In the rows, zero is written as 128.
Each path below is one point turned by a fixed rotation once a step. After each direction that follows a path, write how fast that rotation turns it, in degrees per step (0 if it stays still).
Each turn is a multiple of 5 degrees from 10 to 175, or 0.
Each row of a path follows its step; steps can be skipped.

step 2: [123 120 128 136 120 123 123 119 136 144 122 132 125 129 129 125 125 141
 123 136 107 120 128 116 143 114 124 117 130 134 127 105 125 122 126 130]
step 3: [133 143 150 124 131 131 119 132 131 132 121 147 132 116 135 116 124 131
 136 121 122 126 131 121 131 119 119 131 142 124 115 116 137 129 127 116]
step 5: [121 131 139 128 133 127 129 142 132 129 121 134 119 137 143 127 130 140
 128 151 130 124 127 119 143 122 136 137 135 130 136 112 129 114 133 116]
step 8: [133 130 144 122 130 127 127 139 123 122 121 129 124 119 138 128 134 137
 122 124 131 109 130 108 135 116 117 112 130 133 140 128 128 128 135 110]
step 11: [127 141 123 130 124 121 144 140 137 132 124 134 129 116 137 135 134 128
 121 130 110 122 134 117 136 106 119 125 138 131 139 124 129 133 112 131]
step 12: [142 129 127 120 147 113 131 125 141 143 124 138 130 122 134 113 121 148
 136 131 129 125 131 124 134 116 134 139 142 120 127 129 130 135 126 127]
step 13: [131 114 143 119 136 111 135 127 116 129 115 134 125 135 135 130 123 132
 126 138 123 127 142 109 137 121 120 112 130 129 121 119 129 133 121 135]
step 14: [115 139 129 130 126 124 125 131 130 141 125 151 121 127 125 122 126 137
 133 136 111 115 142 121 127 112 134 126 119 122 128 111 130 125 127 116]
step 19: [138 127 134 130 125 116 131 121 134 141 126 139 129 125 124 124 132 125
 126 130 128 113 120 106 136 113 136 125 132 141 133 116 115 113 137 116]
step 20: [137 140 135 131 130 127 111 135 132 135 119 123 128 119 153 136 125 141
 122 120 120 124 127 118 140 118 116 120 137 123 129 113 129 129 130 120]
[128 133 129 123 124 129 125 125 127 130 128 129 125 130 127 132 128 131
 124 126 126 129 125 129 127 125 131 129 131 126 131 131 136 129 128 126] | 125
[125 127 128 130 128 132 130 124 129 132 131 125 133 124 129 125 124 131
 127 127 128 128 127 127 125 130 123 127 135 129 133 127 130 129 126 129] | 80
[127 128 130 127 131 129 123 125 129 124 126 120 126 131 130 123 130 133
 128 128 128 129 125 127 132 130 128 132 128 126 126 125 128 129 126 126] | 145
[124 123 131 126 124 127 131 124 127 129 129 125 127 131 128 128 125 123
 124 130 132 125 128 123 132 128 134 127 128 131 127 129 128 127 126 130] | 125
[127 128 125 130 126 124 127 129 126 128 123 122 127 126 132 132 128 126
 123 128 125 132 128 128 127 127 123 122 127 128 126 129 129 132 125 130] | 155
[129 125 128 129 128 129 124 124 128 129 129 131 125 128 127 132 123 132
 128 123 129 131 130 120 127 128 125 130 122 129 130 128 124 129 127 126] | 60

step 0: [126 131 129 127 113 138 126 129 138 128 114 142 137 112 123 108 127 127
 125 132 127 124 127 120 133 131 112 134 135 125 129 135 128 131 149 131]
step 1: [127 151 114 123 113 129 128 133 128 119 127 127 137 135 122 125 122 129
 131 124 128 123 135 127 135 132 145 152 123 118 136 129 133 132 123 134]
step 2: [126 121 121 131 139 127 121 121 130 141 115 139 127 111 133 121 114 134
 134 122 130 123 145 134 137 132 132 142 128 123 121 123 129 147 130 120]
step 8: [125 128 129 136 117 130 126 122 122 130 116 144 136 105 146 130 122 142
 111 130 122 132 133 135 135 120 120 129 132 121 119 124 126 125 135 132]
step 9: [134 139 128 135 125 135 138 123 127 118 129 138 130 132 122 139 134 136
 120 113 124 139 133 128 130 115 138 143 119 125 153 122 127 124 132 129]
step 10: [133 131 120 130 142 133 129 128 128 141 121 121 125 113 138 123 114 146
 139 135 127 134 127 129 128 123 123 143 126 141 138 113 122 126 139 123]
step 11: [131 142 140 135 117 128 135 135 140 126 125 125 130 127 115 126 125 143
 113 133 127 129 132 135 143 113 126 131 139 130 121 124 135 123 148 124]
step 15: [138 124 130 122 129 133 141 116 137 138 123 126 120 129 125 129 115 128
 136 113 135 135 144 125 135 130 145 147 123 130 132 119 131 135 139 123]
step 17: [132 145 134 125 123 136 126 136 136 112 117 140 125 131 116 133 126 129
 133 108 124 120 124 136 135 130 134 140 134 129 135 135 138 118 138 117]
step 20: [131 125 124 118 129 134 127 140 118 128 131 147 137 131 135 132 107 137
 126 108 126 129 130 127 143 131 143 141 125 130 135 128 133 128 123 136]
[129 129 129 128 129 129 129 126 132 132 130 124 135 130 127 120 129 128
 126 128 125 128 127 128 125 131 129 131 127 127 133 123 125 126 126 129] | 80
[126 125 131 125 132 122 129 126 128 129 119 123 127 125 131 126 128 130
 127 130 127 129 131 125 128 129 127 128 129 131 129 132 127 130 130 132] | 135
[128 128 127 131 131 126 131 127 123 128 131 129 128 128 130 128 128 128
 122 133 129 129 127 127 131 123 127 127 132 131 134 125 127 123 130 127] | 25
[128 131 124 126 130 130 125 134 130 129 130 128 132 128 129 131 128 130
 131 125 130 127 126 124 127 130 123 128 132 134 129 130 124 126 131 132] | 110

step 0: [130 118 132 132 139 119 131 129 126 119 122 141 140 114 129 125 122 133
 149 131 129 127 121 133 138 137 137 123 122 133 131 119 120 145 137 123]
step 2: [131 125 134 117 120 118 133 122 130 134 137 115 135 135 118 140 114 138
 118 136 133 132 129 125 132 127 125 110 116 128 133 113 128 115 124 130]
step 3: [138 126 122 134 132 123 123 135 134 122 127 124 134 118 136 137 129 143
 147 134 128 128 121 125 136 132 143 116 127 126 113 117 141 137 124 133]
step 4: [138 138 124 130 133 116 121 133 117 115 129 130 128 124 135 121 134 132
 130 108 127 128 136 135 123 116 116 129 116 138 120 114 117 132 132 133]
step 10: [125 123 125 135 121 122 145 130 121 110 121 119 130 143 137 131 115 132
 134 115 129 125 130 138 133 124 133 126 142 141 130 120 123 136 133 136]
step 11: [133 127 125 114 134 123 135 125 125 122 115 123 122 106 122 130 117 125
 125 121 127 123 133 113 132 127 135 129 128 125 137 124 112 145 118 123]
step 12: [119 134 134 116 137 122 132 130 120 134 136 141 125 114 127 133 124 124
 128 136 119 142 124 138 140 141 124 110 124 138 131 123 122 128 139 129]
step 13: [132 142 130 135 122 118 147 128 136 130 129 130 119 140 122 135 121 139
 125 129 133 122 125 138 139 123 138 127 137 133 125 108 135 130 136 139]
step 15: [137 138 144 127 142 122 120 134 118 121 131 135 126 113 136 126 131 126
 140 132 120 128 132 128 139 132 123 108 119 115 130 121 129 131 126 132]
step 17: [149 123 123 121 127 128 124 129 131 140 111 125 132 137 126 131 114 140
 125 127 133 130 122 131 130 120 129 128 121 132 142 115 125 128 108 131]
[125 123 130 128 127 130 128 128 129 128 129 127 121 127 128 126 126 131
 124 124 131 132 129 124 132 127 124 126 123 124 129 129 128 129 123 127] | 115
[127 124 125 125 130 127 127 129 129 133 126 130 134 123 127 131 129 132
 131 129 131 127 124 124 128 128 132 129 126 129 133 132 128 128 124 128] | 125
[129 128 126 125 129 123 129 133 127 127 124 129 128 131 126 132 126 126
 126 127 126 133 133 127 124 123 130 134 126 126 130 128 129 127 128 126] | 115
[134 129 133 132 129 129 128 126 134 130 129 129 129 130 125 127 130 129
 133 131 126 130 130 128 130 126 130 126 121 128 132 123 126 127 129 126] | 25
[128 127 123 132 123 128 127 129 130 131 126 131 129 131 128 130 129 133
 121 132 128 128 129 130 129 125 126 124 133 127 134 127 127 126 130 128] | 95
[127 125 127 121 130 129 126 130 127 127 127 126 123 130 130 131 132 125
 130 134 132 125 128 127 127 132 128 124 127 125 129 125 128 126 132 125] | 115
